500 stands for zero in the data rows.
Some points, each followed by its number:
337,470,482,258,696,403,476,307,542,710,572,491,555,387,613,291,677,100,689,703,624,650,453,426,579,742,281,391,577,404,440,866 0
503,481,501,535,453,568,532,589,506,445,530,513,330,611,422,540,487,612,446,486,529,504,501,591,550,469,573,550,438,472,508,452 1
543,552,572,679,318,747,304,525,533,434,559,458,648,415,450,625,354,605,522,468,495,454,728,522,521,412,545,585,478,505,492,413 2
607,499,922,870,35,940,371,776,613,256,237,583,195,433,319,523,252,867,333,377,400,392,838,883,776,113,504,772,354,584,473,24 3
546,404,662,477,423,938,379,577,579,709,723,579,405,321,509,378,500,278,645,709,523,562,708,777,823,652,405,497,347,532,409,747 4
524,522,401,512,542,322,609,503,469,427,406,491,475,616,507,551,510,635,423,373,464,453,371,414,371,415,590,484,522,509,557,356 5
524,523,497,566,446,663,378,520,497,491,605,478,648,438,471,603,420,526,532,527,515,504,624,518,511,513,538,545,501,488,490,537 6
496,521,488,607,511,337,581,532,443,359,345,519,443,622,477,556,478,676,396,389,436,443,428,455,388,371,574,503,548,510,554,309 7
442,519,562,513,473,488,453,446,518,458,387,484,528,460,506,467,509,483,532,516,522,524,542,473,537,465,438,521,555,452,489,461 8
655,433,528,533,469,604,619,655,535,641,606,561,290,542,511,418,502,529,481,474,443,429,458,649,559,506,593,430,322,663,517,507 9
423,552,637,526,444,298,532,396,505,347,179,494,408,506,520,424,524,581,430,425,462,459,477,432,524,352,386,528,602,461,499,260 10
872,518,643,608,549,420,718,562,542,866,449,585,649,262,747,243,469,495,525,332,231,216,369,469,376,414,548,217,318,999,619,395 11
439,551,551,512,491,462,426,410,527,456,392,489,576,436,504,479,499,500,527,502,525,515,549,438,516,460,424,525,591,473,493,460 12
188,516,117,263,789,85,588,337,406,314,530,392,459,844,385,649,662,508,478,555,746,710,237,257,337,641,531,523,705,106,502,667 13
497,487,472,501,499,565,484,527,496,505,580,496,496,520,468,537,492,501,505,530,526,519,518,527,518,536,526,513,477,478,488,551 14
178,497,362,346,561,584,315,386,481,306,635,430,489,635,329,662,567,402,547,738,786,762,596,500,653,684,401,668,656,103,378,752 15
411,664,561,439,531,189,426,233,494,451,297,410,689,426,603,437,516,477,539,485,447,440,453,207,385,511,329,413,664,512,469,454 16
539,495,640,541,434,526,504,506,535,534,376,533,445,407,555,384,502,467,520,480,424,463,536,560,568,426,431,490,476,580,497,411 17
486,574,486,439,650,263,519,315,498,618,419,467,696,400,637,389,556,361,581,488,479,474,412,286,359,540,411,372,603,571,535,564 18
557,450,537,520,425,595,571,631,529,494,522,544,274,564,448,474,492,573,446,485,491,486,483,667,597,455,543,535,381,535,498,444 19
489,454,405,395,563,488,567,542,489,497,605,527,422,584,467,547,551,487,442,533,550,548,415,563,519,590,533,514,494,470,479,598 20
443,585,378,502,588,460,374,375,459,477,591,420,831,460,509,629,463,478,575,526,561,529,538,303,378,581,524,482,623,440,511,600 21
649,495,440,672,354,611,535,703,440,350,506,504,473,626,420,693,362,800,367,309,409,411,531,589,418,308,723,585,415,537,555,249 22
435,531,559,526,488,475,413,420,519,443,424,495,530,467,490,490,508,485,522,524,525,534,565,453,517,470,425,534,565,438,485,475 23
452,437,431,547,390,711,514,731,471,322,616,512,248,712,265,672,452,702,360,553,633,556,533,708,626,473,621,696,388,346,474,461 24
537,515,443,660,339,537,519,665,451,207,378,488,363,700,366,719,383,878,338,330,478,465,523,575,458,266,696,669,488,410,549,169 25
563,527,379,526,583,127,728,513,434,403,270,484,396,705,524,499,514,734,367,266,402,385,247,339,249,318,645,433,536,553,597,210 26
262,449,287,265,672,436,426,370,490,450,698,451,454,654,424,587,638,321,549,691,717,718,444,415,532,734,441,526,573,172,434,804 27
553,517,511,532,520,441,539,492,501,536,459,510,535,476,554,468,502,514,493,447,443,446,471,452,434,472,517,446,503,585,532,460 28
395,466,485,355,598,432,507,393,532,608,527,488,498,446,552,381,614,265,601,606,590,592,462,455,542,626,367,443,540,442,464,683 29
619,501,861,479,537,464,466,306,584,917,295,600,689,0,849,37,599,14,720,550,305,404,565,466,558,523,138,268,504,854,500,581 30
500,517,511,519,461,505,461,487,501,448,476,492,535,493,481,541,458,548,485,487,500,506,533,499,501,462,498,540,521,480,493,454 31
519,509,518,539,463,555,464,517,503,497,509,496,529,480,496,522,470,513,505,494,490,489,543,517,507,484,507,513,489,516,500,486 32
424,543,426,502,495,549,369,439,460,395,571,442,745,477,446,671,428,498,523,545,555,562,596,436,464,540,508,568,588,373,476,560 33
483,425,484,532,419,659,545,674,510,407,537,551,211,640,374,531,495,625,434,516,550,547,518,716,638,437,579,610,400,410,487,439 34
366,464,467,411,551,610,428,453,509,498,625,503,440,523,446,500,561,379,576,663,618,631,559,562,649,640,447,536,511,338,432,698 35
368,478,495,353,737,467,497,320,485,819,644,476,576,388,643,266,700,36,732,718,595,563,453,341,520,812,333,289,516,496,463,927 36
462,472,412,494,489,562,487,556,480,428,591,484,447,605,416,602,493,556,479,528,564,549,510,548,521,527,568,560,488,395,487,534 37
531,548,525,616,410,621,387,534,487,449,529,466,695,443,452,635,394,605,490,474,488,435,628,470,465,456,559,562,531,508,507,436 38
460,526,451,559,481,596,388,497,461,425,570,468,660,502,443,651,437,544,509,533,534,532,600,470,474,516,543,554,550,419,493,521 39
408,536,622,552,451,534,381,411,502,420,345,514,563,407,488,474,484,484,531,546,499,518,615,481,586,441,388,537,573,454,466,431 40
393,495,374,390,614,442,509,453,481,520,620,460,491,580,459,517,567,409,528,596,614,586,433,451,500,641,482,490,530,383,474,679 41
629,510,572,546,506,408,591,499,508,612,410,529,497,426,605,386,497,496,492,412,372,383,436,472,430,438,506,391,451,690,543,400 42
404,536,334,622,451,433,488,568,414,153,424,460,468,771,314,798,426,850,345,394,554,529,494,458,391,344,702,659,586,287,531,259 43
503,505,634,511,478,392,553,469,525,505,293,538,405,438,558,346,538,485,493,457,438,460,468,506,527,402,402,483,511,572,516,376 44
449,512,553,508,496,470,454,444,504,477,427,491,519,462,507,464,510,473,520,511,513,506,534,463,512,484,433,519,550,476,481,487 45
771,350,673,449,356,684,827,814,645,744,509,644,0,565,536,141,605,515,427,411,410,410,339,834,773,425,532,430,89,781,506,417 46
400,639,644,345,642,385,252,66,559,797,497,403,999,46,768,276,566,0,818,661,491,531,617,172,450,750,156,331,716,552,434,868 47
495,520,498,489,531,362,549,456,495,491,394,497,491,514,541,439,526,511,489,447,470,477,438,437,448,456,481,471,541,516,524,431 48
242,615,661,316,720,0,527,26,518,574,81,472,625,314,708,172,741,114,620,571,475,529,374,95,399,565,94,292,733,479,476,523 49
349,462,344,366,585,566,404,437,484,497,712,461,582,563,427,614,551,368,566,659,664,655,535,470,544,696,481,543,553,278,446,766 50
498,531,527,396,524,407,459,390,524,485,443,513,739,347,571,513,478,449,487,509,456,526,499,461,491,512,406,512,626,533,479,506 51
578,464,408,437,620,596,512,504,496,739,778,505,572,470,569,459,535,337,605,588,527,501,469,502,501,697,557,377,422,573,499,756 52
408,548,449,575,463,467,404,466,490,309,418,461,592,559,454,640,455,621,461,466,527,544,571,418,455,407,546,591,616,380,513,374 53
536,442,456,519,442,685,489,628,495,489,667,510,405,564,426,595,472,536,478,541,534,523,549,632,566,539,588,541,409,460,477,563 54
312,596,497,529,452,619,218,369,490,308,501,416,773,447,409,670,420,518,578,591,645,612,717,412,564,511,418,670,673,259,455,544 55
Which five points above are nearest to each new point by angle? Their numbers follow each, nearest first.
630,543,667,539,495,617,378,417,549,762,555,507,812,175,658,353,450,282,656,539,400,419,631,451,491,551,395,381,478,724,507,611 30 47 11 51 36
436,560,457,511,543,423,443,407,462,452,460,472,674,485,507,576,486,499,508,499,523,515,514,373,433,522,480,493,604,446,509,490 21 16 33 51 12
401,528,630,568,386,414,490,472,497,259,195,517,427,513,454,520,478,643,430,453,464,521,554,514,550,305,438,614,589,401,497,224 10 31 53 25 7
439,460,365,476,522,587,483,569,462,435,652,469,503,619,398,639,498,550,481,554,591,570,503,531,497,572,592,553,480,379,499,583 37 14 54 50 24
559,434,538,452,444,677,517,597,552,601,651,522,338,492,482,432,519,431,533,567,540,511,523,662,648,571,503,512,361,535,470,614 4 54 9 46 19
280,567,573,491,382,778,100,350,526,371,621,407,882,312,418,681,418,332,643,724,666,678,843,473,649,620,329,693,667,232,399,710 55 33 39 6 15
660,505,475,610,418,504,572,638,481,465,524,503,529,550,480,608,392,708,383,356,394,383,466,512,363,377,650,498,413,637,554,313 22 25 7 5 26
704,488,701,701,272,622,576,706,549,473,338,561,300,486,481,443,379,744,385,340,320,308,551,665,528,269,600,524,352,703,551,165 3 22 19 25 17
394,564,566,398,613,193,534,265,511,536,261,473,568,414,616,323,602,324,562,513,482,498,402,297,444,520,311,409,639,505,495,517 49 18 16 48 45
614,505,449,622,419,581,518,646,469,429,546,496,500,580,432,646,393,712,405,389,461,424,515,543,423,402,667,551,427,560,553,360 22 25 43 1 38
550,512,544,449,476,455,460,454,559,500,460,517,587,425,540,476,481,534,488,475,455,503,515,492,479,463,462,520,515,528,512,459 51 12 16 30 28
487,511,449,664,368,482,519,630,438,182,332,492,365,711,352,713,406,868,339,342,472,474,522,540,445,260,679,651,523,391,546,175 25 43 22 7 53
604,453,560,476,459,537,619,593,556,586,515,559,243,517,518,374,547,505,475,469,452,460,435,636,579,474,504,472,348,612,500,458 46 9 19 17 34
680,388,611,570,316,880,549,803,577,549,725,582,157,528,396,466,428,609,420,518,488,467,574,879,733,474,603,582,204,617,462,486 19 9 54 34 46
641,394,534,422,521,654,589,595,548,790,748,551,381,408,589,346,564,276,573,584,454,465,447,642,577,677,499,360,309,669,483,739 52 4 9 46 36
394,520,590,531,373,532,388,480,516,277,339,509,504,479,407,585,434,596,431,515,522,565,615,559,607,389,424,662,595,351,473,341 31 40 53 23 8
475,613,431,524,573,414,420,391,459,468,486,424,768,467,513,562,443,542,577,464,503,493,511,321,357,470,492,485,618,471,504,497 21 16 33 18 51
702,407,532,432,545,693,594,581,549,869,805,575,417,396,610,350,568,266,555,593,427,431,460,645,601,711,509,330,288,760,459,761 52 4 9 36 46
608,469,481,518,523,500,617,590,492,602,569,526,404,542,513,457,503,524,466,462,446,437,414,547,468,507,569,428,393,626,527,505 9 46 11 42 19
539,493,453,475,522,616,468,519,531,607,708,479,557,476,491,516,492,435,558,561,546,512,529,533,511,595,527,474,432,521,487,659 52 14 4 50 35
522,446,308,282,528,504,645,668,532,413,668,558,185,726,372,604,558,653,325,486,650,583,313,733,628,578,604,652,442,444,485,579 20 24 34 1 37
299,671,623,273,728,0,573,0,506,561,88,437,571,376,724,144,722,213,615,485,449,485,301,38,344,534,142,320,766,488,455,492 49 16 18 48 45
633,422,515,561,361,754,582,758,518,508,636,544,220,599,404,515,446,648,420,476,504,456,516,770,637,460,636,572,290,571,481,455 19 34 1 54 9
427,559,457,528,479,414,455,454,468,348,432,453,566,561,441,610,467,612,462,463,535,505,460,390,444,445,526,557,582,388,504,398 53 43 31 7 25
339,483,427,417,536,489,456,457,481,405,538,468,440,586,419,546,556,450,512,596,625,627,507,501,567,572,459,576,559,295,455,612 15 27 50 35 41
521,493,559,488,464,483,465,473,535,506,440,503,627,407,536,490,469,516,484,498,473,479,532,484,502,473,470,511,525,517,508,454 51 12 40 8 45
416,535,565,443,568,269,538,351,507,517,318,484,487,460,580,363,584,383,531,495,482,498,423,368,455,490,361,432,582,494,502,478 49 16 48 18 45
348,426,540,365,486,640,399,456,542,496,584,519,395,474,450,464,588,307,570,704,623,663,588,630,714,643,371,563,500,314,404,696 35 15 50 4 27
498,365,756,400,312,999,356,676,668,537,708,641,226,296,398,419,504,381,488,762,609,653,755,999,999,627,330,713,365,506,344,718 4 54 35 14 34
608,529,701,551,494,573,383,387,567,822,505,505,800,144,708,296,472,195,674,551,391,413,623,429,493,565,337,335,497,748,510,639 30 47 36 11 18
425,470,96,529,525,586,505,690,392,241,797,427,455,897,231,925,423,816,376,475,687,607,476,529,391,541,834,661,487,214,523,541 37 43 24 14 54
439,461,503,455,535,480,599,544,479,504,504,534,272,604,443,428,559,466,468,561,564,536,422,572,595,548,467,507,452,457,476,561 20 34 19 46 1
629,497,623,637,374,558,555,628,507,476,390,533,369,490,507,447,425,641,447,390,388,405,526,615,522,340,549,520,428,635,525,301 3 22 19 17 25
53,524,123,358,613,475,328,394,401,79,661,376,471,900,176,911,550,640,472,677,898,831,529,403,547,649,562,764,735,0,423,683 15 37 13 27 50
539,502,622,493,518,515,470,439,523,650,465,521,615,307,616,354,515,332,585,536,433,471,537,487,525,531,387,426,502,619,496,563 30 47 36 18 11
501,504,499,543,508,429,542,517,472,444,414,510,473,546,490,516,496,573,457,443,468,474,463,470,450,435,535,494,518,506,524,397 7 26 5 25 10
581,466,339,422,708,401,701,542,484,740,621,533,352,565,638,371,598,386,545,444,481,450,294,524,434,633,586,318,514,666,538,681 52 36 20 9 11
317,500,457,421,534,543,405,437,484,415,578,470,502,551,400,561,528,427,531,642,654,635,552,505,600,614,428,579,570,292,442,655 15 35 50 27 41
403,479,339,539,489,639,451,592,433,377,660,453,409,695,354,694,486,562,484,553,643,584,540,551,542,571,617,599,482,311,491,583 37 24 14 54 15
576,503,530,540,472,522,512,531,507,556,513,503,535,456,530,482,470,503,496,462,449,444,512,504,469,478,517,474,457,595,518,475 11 42 28 9 32
540,488,616,628,332,655,453,606,524,398,433,529,406,482,430,535,411,633,444,466,467,469,616,637,599,375,525,602,450,520,494,335 3 32 25 22 2
566,491,671,501,510,552,468,416,548,718,462,541,645,230,659,310,518,270,614,551,404,460,570,492,532,544,347,382,490,667,491,581 30 47 36 11 17
486,543,585,552,486,694,249,361,504,606,575,478,886,246,578,531,435,306,665,609,485,516,720,424,521,606,415,480,585,511,447,655 47 6 21 33 55
446,469,421,464,529,527,493,520,475,452,585,485,447,594,438,564,527,508,498,540,562,570,490,521,509,543,537,531,493,394,486,560 37 15 27 50 20
839,479,786,595,555,0,999,538,551,742,0,656,113,417,843,0,633,579,395,112,31,136,105,440,271,132,461,136,371,999,674,0 42 28 44 11 48
